In the data rows, 128 means zero.
Some points, one per row:
[161 145  85  80 149 149  74  91  99  93 177 110 168 102 165 142  48 161
 110 198  35 113  63 114]
[114 131 147 115 138 104 153 134 126 156 127 175 156 113 135  94 105  93
 159 101  70 202  79  74]
[141  96  92  40 159 198  81 159 106  90 131 115 136 111  51 217  60 198
  93 239 157 108 148 111]
[103 135 110 141 168  77 144 128 152 164 138 119 129 120 102 128 138  77
 143 116  71 175 106  81]
[142 118 123 122 106 159 107 130 101 102 134 134 162 124 151 153 105 141
 104 128 152  96 154 147]
[132 127 160 159 121  93 143 125 145 164  90 103  93 137 168  59 175  70
 141  47 145 152 117 144]
[124 143 172 143 125 125 142 114 110 162 116 124 143 100 154  95 175  88
 154  58 143 118 140 131]
[120 130 123  83 117 149 103 137 140 121 111 121  81 134 140 150 118 184
 119 182 124 186  89  94]
[105 126 139 171 176  99 154 110 132 163 130 126 124 117  99 145 143  84
 150 142  93 172 123  82]
[ 89 147 122 155 135  58 140 108 153 166 161 188 132 151  37  93  92 115
 149 113  49 186 114  37]
[147 128 113  92 120 137 126 145 123 113 138 138 152 133 131 163 106 132
 129 127 137 124 119 137]
[150 143 133 174  88 134 102 112  98 139 122 138 128 146 182 110 158  91
 121  48 212  63 160 247]
[110 116 137 118 102 129  91 139 140 128 102  78  88 163 106 131 121 157
 103 186 163 152 111 116]
[162 161 104  68  75 160 103 139  75  89 154 140 175 162 158 113  56 195
  59 131 149  59 118 204]
[175 136  89  66  66 135 127 164 107  81 137 114 157 130 149 133  95 204
 109 144 158  80 151 214]
[144 124 126 129  96 174 134 136 120  93 159 158 160 102 146 160 124 178
 120 125 163  45 165 158]
[127 136 140 127 122 107 120  93 112 128 111 137 150 129 182  95 144 100
 151  45 140 101 126 186]
[109 126 122 162 114 100 139  94 167 139 124  99  95 150 111  95 164  65
 148 126  63 175 104  93]
12 more points follow, each with its number after it:
[132 193 118   0  43 133  74 117  92 100 110 185 119 113 229  68 112 132
 104 146 144 197  47 204] 0
[141 153 132  67 101 179  80 171  94  82 156 237 204 146 142 198 110 190
 101  91 176   0 173 217] 1
[136 134 127 108 162 125 114 138 111 122 169 198 213 110 149 138 129 164
 135 112 124  85 123 165] 2
[127 139 114 130 158 103 140  74 125 148 189 143 167 128 127 116 112  94
 117  68  10  93 103  97] 3
[122 118 155 170 210 135 125  97 175 168 147 103 120 118 113 135 139  81
 184 142  66 198 106  30] 4
[131 139 112 104 121 123 132 125 123 121 142 143 133 116 130 125 115 120
 127 129 132 127 134 130] 5
[124 122 132 126 126 135 135 147 135 125 119 113  94 150 118 142 130 145
 120 174 142 159 115  89] 6
[114 149 167 155 136 113 106 138 136 163 114 130 129 120 130  75 185  63
 187  44 143 112 147 123] 7
[138  99 123  94  91 163 122 211 116  75  79 140  64 151 123 178 114 179
  96 249 148 240 104  75] 8
[122 127 156 209 140  94 165 106 177 172 110  39  26 168 106  96 190  97
  92 142 140 203 120 107] 9
[137 113 124  80  97 121  89 156 133 102  74  91  89 147 138 140 106 159
  83 239 117 211  86  97] 10
[152  74 211 255 179 114 209 140 157 171  82  79 114 136  95 144 157 115
 205  92 199  17 203 212] 11
Which of these numbered points is nearest to each point below by angle, seen from the average point of the first points? Its number follows each.
[147 128 123 135  93 164 133 166 102  94 128 132 153 140 146 139 114 140
 109 109 165  61 131 152] > 1
[100  86 128 104  99 100 146 153 144 125 102 109  59 156 118  96 166 125
  90 176 153 244 123 103] > 6
[105  66 152 201 150 134 201  98 255 191  64  15   0 164 140  90 204  21
  81 108 140 247 131 101] > 9
[162 127 141 106 109  84 124 133 111 122  98 157 156 125 140  90 162 103
 133  75 147 135 113 161] > 7
[139 120 148 187 134 138 148 138 142 104 142  93 101 122 147  97 154 144
 128 107 183  94 174 159] > 11
[127 126 128  93 127 161 145 154 113 102 128  97  84 157 140 162 137 162
 112 215 136 187 101 102] > 8
[134 107 143 155 109 151 103 147 117 122 135 145 114 132 158 126 112 127
 148 130 186  86 143 175] > 11
[ 93 107 130 217 229  65 159  79 146 213 136 135 144 143  65 110 162   0
 177 107  53 204 123   0] > 4
